Each scene shows the same named points in several views, each turned, perhaps mirrored, and shifted as a whole.
A view may leave some points out, and in a few views one point is out of place. Which views, in the order they come, and which point in each? Write none if none.

-- scene 1 --
panel a:
  mogav 28 -7 0 21 5 6 0
  Tovo 45 11 -10 41 21 -17 5
  met 0 -4 22 38 33 6 -1
  vimi 44 8 1 1 -17 -10 -3
  foz 31 -9 7 0 -6 1 15
  darof 27 -27 -4 7 11 27 -7
  fere 34 -24 8 -8 34 13 10
panel b:
  fere 33 -57 -28 -30 10 36 33
  darof 21 -38 -17 -11 7 39 13
  dupu 22 -84 -10 -9 16 13 44
  Tovo 28 -75 -14 9 24 -15 14
  foz 21 -58 -17 11 13 32 44
  mogav 17 -55 -10 4 12 20 21
  vimi 31 -70 -5 29 26 34 33
panel c:
  darof -14 -3 -19 29 -1 12 -25
  fere -27 -20 -3 22 -4 -11 -14
  Tovo -4 -25 -13 22 -62 -1 -48
  mogav -14 -12 -17 33 -32 16 -28
  dupu -30 -32 -1 38 -47 -4 -18
  met -11 -7 22 60 -34 7 -36
  foz -27 -22 -20 26 -32 19 -6
  vimi -30 -26 -45 31 -47 17 -17
panel d:
  met -4 61 -32 -25 95 16 36
  fere -37 29 0 -42 74 13 52
  foz -1 31 8 -21 59 10 59
  Tovo 16 47 9 -29 33 28 34
  darof -13 26 -16 -48 65 -9 55
  mogav 3 40 -11 -33 60 6 46
  vimi 11 23 1 -17 35 20 49
panel e:
  met 22 -21 -7 -32 49 -7 67
  mogav 50 -31 -32 -5 63 -7 72
  Tovo 62 -31 -35 -38 84 6 60
  darof 57 -38 -17 11 49 -6 90
  vimi 50 -43 -59 10 76 1 58
  fere 41 -64 -23 -8 50 1 98
  foz 41 -46 -50 1 63 -15 78
Views with a point moved: panel d
  out of place in panel d: Tovo
